[[142 143 110]
 [156 142 120]
 [139 143 107]]
|
[[143 110]
 [142 120]]

[[120 137 136 149]
 [136 137 115 137]]
|
[[137 136]
 [137 115]]

[[127 124 132 119]
 [117 126 137 127]
 [111 126 145 134]
 [124 121 147 125]
 [102 132 127 134]]
|
[[124 132]
 [126 137]]

[[137 106 143 138 114]
 [135 108 115 139 118]
 [128 150 132 123 130]]
|
[[106 143]
 [108 115]]

[[132 119 102 125]
 [110 112 130 113]]
|
[[119 102]
 [112 130]]

[[149 141 138]
 [140 106 105]
 [124 133 130]]
|
[[141 138]
 [106 105]]
---
[[127 124 125 125]
 [118 143 129 128]
 [126 111 124 119]
 [126 115 123 118]
 [131 131 130 130]
 [126 112 124 119]
 [115 153 134 130]
 [117 149 131 129]
 [124 137 129 128]
 [128 134 131 131]
 [126 119 124 123]
 [121 138 130 127]]
|
[[126 111 124 119]
 [126 112 124 119]
 [126 115 123 118]
 [126 119 124 123]
 [127 124 125 125]
 [131 131 130 130]
 [128 134 131 131]
 [124 137 129 128]
 [121 138 130 127]
 [118 143 129 128]
 [117 149 131 129]
 [115 153 134 130]]

[[116 117 133 128 132 116 116 133 120 117 117]
 [118 118 114 130 114 118 118 113 120 119 118]
 [115 115 141 125 139 115 115 140 120 115 116]
 [126 126 147 125 150 125 125 151 128 125 125]]
|
[[115 115 141 125 139 115 115 140 120 115 116]
 [116 117 133 128 132 116 116 133 120 117 117]
 [118 118 114 130 114 118 118 113 120 119 118]
 [126 126 147 125 150 125 125 151 128 125 125]]

[[145 152 130 148 133 150 113 129]
 [117 104 145 106 152 102 143 143]]
|
[[117 104 145 106 152 102 143 143]
 [145 152 130 148 133 150 113 129]]

[[119 118 129 144 111 138 151 136 145 134 102]
 [121 129 129 142 111 135 140 134 139 124 110]
 [114 131 124 140 113 132 130 117 137 118 128]
 [134 140 140 119 129 114 115 125 117 127 129]
 [143 117 105 128 143 144 134 139 128 131 151]]
|
[[143 117 105 128 143 144 134 139 128 131 151]
 [119 118 129 144 111 138 151 136 145 134 102]
 [121 129 129 142 111 135 140 134 139 124 110]
 [114 131 124 140 113 132 130 117 137 118 128]
 [134 140 140 119 129 114 115 125 117 127 129]]

[[137 129 128 121 129]
 [134 146 134 147 126]
 [118 133 122 146 127]
 [145 128 111 137 121]
 [150 114 130 137 146]
 [144 140 120 128 137]
 [107 123 115 115 139]
 [124 111 138 132 146]]
|
[[124 111 138 132 146]
 [150 114 130 137 146]
 [107 123 115 115 139]
 [145 128 111 137 121]
 [137 129 128 121 129]
 [118 133 122 146 127]
 [144 140 120 128 137]
 [134 146 134 147 126]]

[[130 114 126 127 116]
 [109 113 108 113 109]
 [150 142 151 126 149]
 [124 144 123 124 112]
 [124 143 110 130 130]
 [143 145 125 116 107]
 [121 109 110 106 148]
 [118 149 139 132 144]]
|
[[121 109 110 106 148]
 [109 113 108 113 109]
 [130 114 126 127 116]
 [150 142 151 126 149]
 [124 143 110 130 130]
 [124 144 123 124 112]
 [143 145 125 116 107]
 [118 149 139 132 144]]

[[142 108]
 [124 124]
 [153 135]
 [120 119]]
|
[[142 108]
 [120 119]
 [124 124]
 [153 135]]

[[135 147 131 102 104 112 121 125]
 [142 123 147 148 108 123 102 117]
 [104 112 109 140 154 117 143 128]]
|
[[104 112 109 140 154 117 143 128]
 [142 123 147 148 108 123 102 117]
 [135 147 131 102 104 112 121 125]]
---
[[131 148 133 133 131 133 131 129 153 132 133 149 131]
 [130 135 129 131 131 129 131 131 131 130 132 131 131]]
|
[[149 131 131 148 133 133 131 133 131 129 153 132 133]
 [131 131 130 135 129 131 131 129 131 131 131 130 132]]

[[126 146 113 144 121 128 119 144]
 [141 143 137 140 135 133 138 145]
 [131 101 137 108 129 140 138 105]
 [138 124 139 126 142 129 134 124]
 [124 105 144 104 131 124 137 107]
 [144 130 137 134 148 132 132 129]
 [127 129 140 125 121 132 140 132]
 [123 107 141 108 137 122 132 108]
 [135 129 120 134 120 142 129 131]]
|
[[119 144 126 146 113 144 121 128]
 [138 145 141 143 137 140 135 133]
 [138 105 131 101 137 108 129 140]
 [134 124 138 124 139 126 142 129]
 [137 107 124 105 144 104 131 124]
 [132 129 144 130 137 134 148 132]
 [140 132 127 129 140 125 121 132]
 [132 108 123 107 141 108 137 122]
 [129 131 135 129 120 134 120 142]]

[[144 124 140 155 115]
 [137 125 139 119 121]
 [125 134 104 132 109]]
|
[[155 115 144 124 140]
 [119 121 137 125 139]
 [132 109 125 134 104]]

[[126 116 109 127 128]
 [111 111 110 136 123]
 [106 124 121 136 117]
 [110 110 109 137 125]
 [101 131 116 131 114]
 [117 120 107 131 116]
 [106 118 116 136 120]
 [123 122 108 133 115]
 [111 111 111 136 124]
 [114 132 116 134 116]
 [129 111 117 132 134]
 [115 142 134 132 116]]
|
[[127 128 126 116 109]
 [136 123 111 111 110]
 [136 117 106 124 121]
 [137 125 110 110 109]
 [131 114 101 131 116]
 [131 116 117 120 107]
 [136 120 106 118 116]
 [133 115 123 122 108]
 [136 124 111 111 111]
 [134 116 114 132 116]
 [132 134 129 111 117]
 [132 116 115 142 134]]

[[138 121 137 146 118 152 132 123]
 [114 151 114 105 111 136 125 111]
 [124 121 115 129 128 140 131 146]
 [130 118 119 141 117 148 116 117]
 [127 126 126 128 127 130 128 130]]
|
[[132 123 138 121 137 146 118 152]
 [125 111 114 151 114 105 111 136]
 [131 146 124 121 115 129 128 140]
 [116 117 130 118 119 141 117 148]
 [128 130 127 126 126 128 127 130]]

[[121 135 118 129 148 119 144 153]
 [121 103 127 130 141 150 105 136]
 [116 154 129 132  98 111 119 157]
 [146 128 154 142 101 127 143 104]
 [103 140 106 124 156 152 135 154]
 [116 127 157 125 107 136 106 118]
 [145 123 150 103 102 155 117 145]
 [146 109 154 148 147 137  99 134]]
|
[[144 153 121 135 118 129 148 119]
 [105 136 121 103 127 130 141 150]
 [119 157 116 154 129 132  98 111]
 [143 104 146 128 154 142 101 127]
 [135 154 103 140 106 124 156 152]
 [106 118 116 127 157 125 107 136]
 [117 145 145 123 150 103 102 155]
 [ 99 134 146 109 154 148 147 137]]

[[139 123 133 124 118 117 116 119 135 115 119 136 138 152]
 [125 138 128 144 139 139 135 118 133 138 131 125 124 105]
 [124 140 126 128 138 134 117 110 132 131 117 128 131 115]]
|
[[138 152 139 123 133 124 118 117 116 119 135 115 119 136]
 [124 105 125 138 128 144 139 139 135 118 133 138 131 125]
 [131 115 124 140 126 128 138 134 117 110 132 131 117 128]]

[[106 153 108]
 [106 152 151]
 [105 104 148]
 [154 103 103]
 [150 107 104]]
|
[[153 108 106]
 [152 151 106]
 [104 148 105]
 [103 103 154]
 [107 104 150]]

[[151 111 128 136]
 [117 116 141 151]
 [134 124 153 106]
 [123 107 146 133]
 [115 123 155 125]
 [150 105 146 121]
 [123 112 149 149]
 [106 131 113 134]
 [148 128 132 119]
 [142 128 150 132]]
|
[[128 136 151 111]
 [141 151 117 116]
 [153 106 134 124]
 [146 133 123 107]
 [155 125 115 123]
 [146 121 150 105]
 [149 149 123 112]
 [113 134 106 131]
 [132 119 148 128]
 [150 132 142 128]]
